One turn sends every row of this set to another row. A few are shown first. Where does it send the rows asked after them?
q301: [-0.22  1.30 -2.07  1.90  0.06 -1.70 -0.42 -3.04  0.13  0.12  1.96  0.90
 -0.30  0.47  0.68 -1.13 -0.25  1.02 -0.18  0.51  0.26]
q293: [-0.10  1.09 -1.36  1.96  0.30 -2.23 -0.16  0.69 -1.22  0.58  0.16  0.34
  0.14  2.40  2.56  0.09  0.45 -2.03  1.52  1.94 -1.73]
q206: [-0.85  2.12  3.32 -0.92 -0.40 -0.32  0.26 -1.98 -1.74 -0.64 -1.38  0.50
 -0.29  0.75  0.60 -1.12  0.62  0.15  1.22  0.38 -1.04]
q443: [-1.51  1.35  1.29  0.00 -2.15  0.89  1.55  1.14 -0.89  0.48  0.07 -0.20
 -0.15  1.00  1.23  0.44  1.28 -0.58 -2.33  0.64 -1.33]
q894: [-1.28  1.49  1.40  0.45 -2.17  0.50  1.56  1.20 -0.92  0.44 -0.65 -0.09
  0.00  0.41  0.89  0.62  0.78 -1.35 -2.47  0.30 -1.35]
q922: [-0.87 -0.13 -1.02  1.54  0.96 -2.31 -0.02 -3.47 -0.18  0.61  1.53  0.58
  0.27  0.31  0.39 -0.28 -1.17  0.71 -0.10  0.25  0.04]
q664: [-0.45 -0.83 -0.73  1.60  1.30 -2.04 -0.18 -1.67 -0.25  2.03  2.04 -0.06
  0.37  1.46  0.64  0.46 -1.33 -0.77  0.71 -0.01 -0.52]
q562: [ 0.42 -0.44 -1.01  1.29  1.44 -2.04 -0.76 -1.35 -0.67  0.93  2.89  0.14
  0.28  2.04  0.58 -0.69 -0.13 -0.66  0.56 -0.41 -0.88]
q258: [-1.21  1.19 -1.52  1.81  0.61 -3.26  0.34 -0.69 -1.21 -0.65 -1.18  1.44
 -0.43  0.24  2.79  0.13  0.07  0.18 -0.60  2.43 -0.60]
q188: [-0.50  2.26 -2.32  1.81  0.23 -2.28 -0.70 -2.04 -0.81 -0.86  0.17  1.53
 -0.60 -0.05  1.90 -1.39  0.38  0.77 -0.14  1.74 -0.17]
q233: [ 0.22  1.84  2.90 -1.08  0.33  0.37 -1.07 -0.72 -1.14  0.60 -2.08  0.77
 -0.23 -0.19  0.70 -0.74 -0.19 -0.71  0.95 -0.63  0.21]
q195: [-0.16  0.90 -1.93  1.58  0.51 -2.58  0.05 -2.41 -1.11 -1.91  0.57  1.38
  0.27  0.71  1.27 -1.18  0.50  0.93 -0.69  0.91 -0.38]
q585: [-0.03  2.31  2.50 -1.33  0.08 -0.03 -0.94 -0.75 -1.53 -0.16 -1.08  0.64
 -0.89 -0.32  0.44 -1.46 -1.16 -0.26  1.32 -0.70  0.06]
q179: [-1.14  1.30  1.33 -0.09 -2.31  0.76  1.69  1.30 -0.57  0.09  0.43 -0.41
 -0.05  0.56  1.03  0.25  0.14 -0.99 -2.34  0.01 -1.05]
q128: [ 0.71 -0.22 -1.08  1.49  1.35 -2.35 -0.62  0.82 -0.92  1.17  1.87  0.37
 -0.31  2.75  1.76 -0.01  0.26 -1.34  0.71  0.37 -1.11]
q868: [-0.53  1.70  4.06 -0.72 -0.47 -0.27  0.24 -1.36 -0.98  0.00 -1.59  0.12
  0.16  0.53  0.93 -0.65  0.77 -0.73  0.63  0.00 -0.89]
q565: [-0.20  1.27  0.42  0.13 -1.41  1.25  0.35  1.76 -0.62  1.65 -0.49  0.31
 -0.63  0.12  0.22  0.73 -0.48 -1.27 -1.99 -0.85  0.02]
q849: [ 0.06  2.15  2.60 -0.82  0.26  0.03 -1.04 -1.39 -1.30  0.84 -1.25  0.85
 -0.99 -0.39 -0.32 -1.05 -0.90 -0.29  0.92 -1.06  0.09]
q917: [-0.42  0.60 -1.08  2.16  0.06 -2.21 -0.06  1.00 -1.18  0.38  0.11 -0.03
 -0.40  1.76  3.17  0.61  0.46 -0.66  1.22  2.93 -1.07]
q602: [ 0.11  1.19 -2.01  1.78  0.46 -2.87  0.18 -0.26 -1.45 -1.72 -0.43  1.60
 -0.33  1.48  2.47 -0.48  0.95  0.17 -0.54  1.69 -0.59]
q217: [-0.28  1.33  0.69 -0.33 -1.20  1.60 -0.18  1.10 -0.27  1.31 -0.74  0.44
 -0.10 -0.68  0.85  0.15  0.16 -0.65 -2.35 -0.75  0.52]
q831: [-1.25  0.89 -1.40  1.66  0.56 -2.89  0.18 -2.93 -0.69 -0.73 -0.09  1.33
 -0.15 -0.28  1.47 -0.48 -0.49  1.20 -0.69  1.47 -0.03]
q960: [ 0.13  0.26 -1.45  2.04  0.06 -1.33  0.02 -2.23  0.37  1.29  2.84  0.01
  0.23  1.90  0.39 -0.32 -0.45 -0.35  0.59  0.02 -0.32]
q555: [-1.05  1.17  1.90  0.01 -1.92  0.98  1.12  0.45 -0.15  0.73 -0.25 -0.17
  0.31  0.04  1.09  0.28  1.17 -0.70 -2.71 -0.04 -0.68]
q822: [-1.63  1.79  2.97 -0.25 -1.66 -0.21  1.62 -0.76 -1.34 -0.62 -0.67 -0.05
 -0.15  1.23  1.17 -0.32  1.61 -0.21 -0.74  1.08 -1.92]
q655: [ 0.35  1.85  0.85 -1.11 -0.25  1.04 -1.01  0.67 -0.99  0.82 -0.45  0.75
 -1.04 -0.63  0.29 -0.78 -1.65 -0.37 -0.09 -1.32  0.90]
q694: [-0.86  2.25  3.62 -0.98 -0.73 -0.74  0.49 -1.22 -1.62 -1.04 -1.00  0.12
 -0.25  0.39  0.93 -1.32  0.02 -0.57  0.89  0.27 -1.38]
q552: [-0.39 -0.53 -0.80  1.69  1.32 -2.41 -0.09  0.50 -0.72  2.18  0.92  0.04
  0.03  2.05  1.88  1.01 -0.80 -1.75  0.82  0.92 -1.06]
q930: [ 0.31  1.70  1.21 -0.85 -0.11  1.26 -1.29  0.53 -0.83  1.24 -1.67  0.87
 -0.37 -0.84  0.66 -0.42 -0.49 -0.63 -0.53 -1.07  0.89]
q627: [-1.20  1.37  3.62 -0.23 -1.56  0.07  1.32 -0.82 -0.48  0.11 -0.68 -0.38
  0.46  0.63  1.08 -0.15  1.37 -0.76 -1.21  0.28 -1.30]
q651: [-0.68  1.11 -1.74  1.82  0.16 -1.91 -0.52 -2.63 -0.92 -1.15  0.22  0.68
 -0.03 -0.31  1.65 -0.78 -0.22  1.49  0.56  2.12  0.22]
q657: [-0.47  0.19 -1.64  1.72  0.40 -1.22 -0.79 -3.01 -0.43  0.27  1.99 -0.08
  0.34  0.02  0.66 -0.63 -0.84  1.11  0.69  0.91  0.27]
q853: [-0.18 -0.34 -0.95  2.06  0.36 -1.51 -0.39  0.63 -0.69  1.78  1.84 -0.76
 -0.04  2.07  2.11  0.72 -0.22 -1.08  1.33  1.70 -0.98]
q175: [ 0.01  0.11 -1.45  1.30  1.06 -2.19 -0.43 -2.91 -0.73 -0.54  2.24  0.67
  0.56  1.03  0.35 -1.25  0.02  0.51 -0.13 -0.15 -0.50]
q119: [-0.80  0.44 -1.18  1.82  0.89 -3.00  0.17  0.98 -1.27  0.78 -0.67  0.77
 -0.34  1.41  2.99  0.85 -0.12 -1.24  0.16  2.14 -1.14]
q546: [ 0.40  1.63  1.03 -0.50 -0.17  1.05 -0.95  0.51 -0.87  1.78 -0.72  0.78
 -1.03 -0.31 -0.34 -0.15 -1.34 -0.73 -0.24 -1.50  0.74]
q418: [-0.64  1.35 -1.50  2.06 -0.02 -2.38 -0.18 -0.66 -1.35 -1.11 -0.73  0.68
 -0.43  0.59  2.91 -0.14  0.41  0.58  0.74  3.09 -0.49]
q975: [ 0.18  1.44  0.28 -0.99 -0.06  1.75 -1.29  0.56 -1.25  1.57 -0.46  0.79
 -0.75 -0.13 -0.01 -0.39 -1.01 -0.27 -0.10 -1.27  0.78]
q133: [-0.97  2.32  3.58 -0.47 -0.50 -0.76  0.21 -1.99 -1.52 -0.38 -1.40  0.47
 -0.47 -0.08  0.26 -1.16  0.36 -0.36  0.46  0.09 -1.31]
q497: [-1.64  2.01  2.97  0.13 -1.72 -0.58  1.58 -0.70 -1.37 -0.55 -1.15 -0.05
 -0.01  0.40  0.86 -0.31  1.18 -0.86 -1.23  0.79 -2.00]
q67: [-0.26 -0.58 -1.26  1.86  0.50 -1.00 -0.74 -1.39 -0.24  1.73  2.81 -0.79
  0.34  1.18  0.85  0.12 -0.83 -0.15  1.10  0.75 -0.31]
q68: [-1.49  1.72  3.09 -0.27 -1.96 -0.35  1.81 -0.16 -1.11 -0.86 -0.25 -0.47
  0.11  0.82  1.23 -0.48  0.69 -0.91 -0.92  0.62 -1.92]
q322: [-0.42  2.16 -1.96  1.83  0.34 -2.59 -0.53 -0.20 -1.52 -0.62 -0.70  1.19
 -0.36  0.92  2.84 -0.79  0.73 -0.72  0.76  2.46 -1.15]
q710: [-0.22  1.39  0.28 -0.46 -1.57  1.41  0.25  1.77 -0.51  0.95  0.30  0.19
 -0.63 -0.16  0.56  0.07 -0.98 -0.72 -1.95 -0.95  0.33]
q539: [ 0.24  0.20 -1.16  2.09  0.21 -1.58  0.15 -0.34 -0.31  1.57  1.93 -0.28
  0.49  2.91  1.35  0.35 -0.15 -1.83  1.44  0.69 -1.26]
q319: [ 0.01  1.93  1.96 -1.26  0.40  0.63 -1.18 -1.27 -1.72  0.49 -1.25  0.98
 -0.67  0.08  0.00 -1.11 -0.67  0.09  1.47 -0.80  0.25]
q623: [ 0.52  0.62 -1.50  1.71  0.89 -2.78 -0.10  1.34 -1.30 -0.16  0.18  1.06
 -0.59  2.44  2.72  0.10  0.79 -0.97  0.10  1.46 -0.95]
q726: [-0.55  1.12 -0.12 -0.39 -1.29  1.85  0.09  1.83 -0.80  1.61  0.23  0.28
 -0.48  0.28  0.61  0.43  0.02 -0.66 -1.97 -0.56 -0.03]

q849 turns into q133
q602 turns into q623
Now find these:
q319 turns into q206
q555 turns into q217
q67 turns into q657
q831 turns into q258
q539 turns into q960
q179 turns into q710

One turn sends every row of this set to another row. A few are shown first. Where does it send the rows asked after them?
q758: [-2.24 -1.05 -0.99 -0.11  0.19  0.59  0.97 -0.41  0.35 -1.37  1.72  1.71
 -1.97 -0.28  1.43]
q921: [-0.60 -0.20  1.53 -0.39  0.71  1.43 -1.64 -1.21  1.53 -1.41 -0.33 -1.41
  1.64 -0.58  1.11]
q74: [ 0.06 -0.08  2.00 -2.46 -1.10  0.07 -1.80  0.46 -1.78 -1.08  0.14 -0.04
 -0.14  0.61 -0.02]
q282: [-1.54 -1.89 -1.03 -1.11  0.36 -0.43  1.19 -0.19 -0.93 -0.81  1.98  1.18
 -1.65 -1.18  0.87]
q50: [-1.69 -0.66 -1.67 -0.22  0.23  0.05 -0.57  0.79 -0.68  2.03  0.00  2.39
 -0.79  0.71  0.07]
q695: [-0.48 -1.03  2.13 -0.68  0.72  0.37 -1.71 -1.47  0.76 -0.57  0.40 -1.89
  1.61 -0.63 -0.08]
q348: [-0.50  0.14 -1.20  0.75  0.63  1.98  0.09 -0.97  1.10 -0.34 -1.01 -0.43
  1.18 -0.13  2.23]
q296: [-1.71 -0.63 -1.70 -0.27  0.24  0.12 -0.51  0.82 -0.68  1.94 -0.04  2.39
 -0.71  0.63  0.10]
q160: [-0.57  0.28  2.46 -1.59 -1.24  0.30 -2.06  0.05 -1.00 -1.12  0.31  0.12
 -0.54  1.57 -0.19]
q261: [-0.79 -0.67  2.15 -0.20  0.70  0.73 -1.82 -1.64  1.21 -0.76  0.34 -1.67
  1.53 -0.26  0.14]
q189: [-0.83 -1.17  0.80  1.28  0.49 -0.04 -0.64 -2.01  0.20  1.45  0.96 -1.54
  0.57  0.88 -0.57]
q402: [-2.36 -1.57 -0.23  0.11  0.14 -0.18  0.76 -0.92 -0.04 -0.71  2.38  1.28
 -2.20  0.13  0.40]
q690: [-1.58 -0.70 -1.69 -0.40  0.23 -0.04 -0.47  0.81 -0.84  2.01  0.05  2.38
 -0.72  0.56  0.02]
q550: [-2.42 -1.21 -0.57  0.15  0.16  0.34  0.82 -0.76  0.34 -1.10  2.10  1.48
 -2.14  0.09  0.95]
q138: [-0.22 -0.02  2.38 -2.02 -1.20  0.05 -1.92  0.24 -1.48 -0.99  0.32  0.00
 -0.35  1.14 -0.32]
q353: [-1.56 -1.52 -1.34 -0.99  0.33  0.12  1.24 -0.06 -0.60 -1.18  1.64  1.38
 -1.67 -1.17  1.42]
q57: [-1.94 -1.19 -1.25 -0.66  0.25  0.48  1.16 -0.14 -0.06 -1.40  1.58  1.63
 -1.75 -0.75  1.68]
q839: [-0.84 -0.39  1.89 -0.18  0.59  1.17 -1.74 -1.50  1.48 -1.10  0.00 -1.49
  1.55 -0.14  0.67]
q372: [-1.24 -0.51  0.50  1.91  0.41  0.96 -0.64 -1.96  1.20  0.85  0.42 -1.02
  0.43  1.46  0.34]
q711: [-1.70 -2.02 -0.60 -0.78  0.30 -0.66  1.02 -0.48 -0.87 -0.53  2.37  0.98
 -1.86 -0.84  0.36]
q284: [-1.06  0.21 -0.32  1.59  0.44  1.84 -0.38 -1.54  1.57  0.10 -0.41 -0.60
  0.71  0.97  1.49]
q520: [ 0.26 -0.43 -1.53 -0.32  0.78  1.41  0.35 -0.52  0.10 -0.16 -1.01 -0.75
  1.55 -1.19  2.26]
q619: [-0.07 -0.65  1.17 -1.31  0.84  0.96 -1.40 -0.86  0.69 -1.23 -0.40 -1.51
  2.01 -1.44  1.12]
q677: [ 0.04 -1.00  1.43 -1.34  0.91  0.53 -1.47 -0.99  0.33 -0.93 -0.05 -1.76
  1.94 -1.51  0.60]
q897: [-1.58 -0.68 -1.76 -0.37  0.26  0.05 -0.46  0.84 -0.81  1.98  0.03  2.37
 -0.72  0.57  0.12]
q996: [-0.09 -1.09  1.84 -1.02  0.82  0.27 -1.62 -1.22  0.36 -0.63  0.30 -1.92
  1.86 -1.15  0.12]
q310: [-2.02 -1.89 -0.30 -0.30  0.25 -0.56  0.79 -0.76 -0.54 -0.43  2.58  1.09
 -2.02 -0.28  0.11]
q513: [-0.12 -1.70  0.46  0.32  0.71 -0.61 -0.40 -1.64 -0.81  1.64  0.90 -1.84
  0.93 -0.15 -0.58]
q412: [-0.72  0.67  2.26 -1.40 -1.31  0.80 -2.03  0.17 -0.62 -1.43  0.05  0.41
 -0.56  1.71  0.30]
q610: [ 0.21  0.16  1.64 -2.69 -1.09  0.39 -1.64  0.72 -1.70 -1.40 -0.18  0.16
 -0.03  0.35  0.53]
q134: [-0.52  0.80  1.78 -1.58 -1.29  1.17 -1.87  0.38 -0.49 -1.79 -0.36  0.57
 -0.35  1.45  0.82]
q957: [-1.67 -0.71 -1.62 -0.28  0.29 -0.02 -0.53  0.75 -0.70  2.05  0.08  2.35
 -0.74  0.66  0.00]
q49: [ 0.11  0.54  1.38 -2.47 -1.10  0.82 -1.58  0.84 -1.27 -1.69 -0.43  0.43
 -0.03  0.43  1.00]
q881: [-0.28  0.74  1.57 -2.02 -1.15  1.22 -1.72  0.62 -0.83 -1.88 -0.61  0.54
 -0.20  0.93  1.04]
q796: [-1.67 -0.66 -1.72 -0.35  0.27  0.14 -0.51  0.88 -0.67  1.95  0.00  2.43
 -0.77  0.59  0.11]
q202: [-1.73 -0.70 -1.64 -0.26  0.23  0.02 -0.52  0.79 -0.68  1.98  0.06  2.39
 -0.77  0.76 -0.02]
q259: [ 0.52 -1.72 -0.36 -0.62  0.83 -0.43  0.09 -1.00 -1.34  1.27  0.33 -1.75
  1.41 -1.29  0.21]
q783: [-1.59 -0.74 -1.64 -0.32  0.30 -0.01 -0.52  0.76 -0.80  2.10  0.03  2.35
 -0.74  0.53 -0.05]
q241: [-0.30 -0.37  1.21 -0.88  0.81  1.35 -1.41 -0.94  1.19 -1.42 -0.53 -1.33
  1.87 -1.02  1.30]
q980: [ 0.67 -1.11 -1.22 -0.86  0.91  0.35  0.34 -0.55 -0.97  0.56 -0.42 -1.26
  1.64 -1.65  1.36]

q796 turns into q296
q412 turns into q160
q282 turns into q353
Now find these:
q284 turns into q372
q261 turns into q695

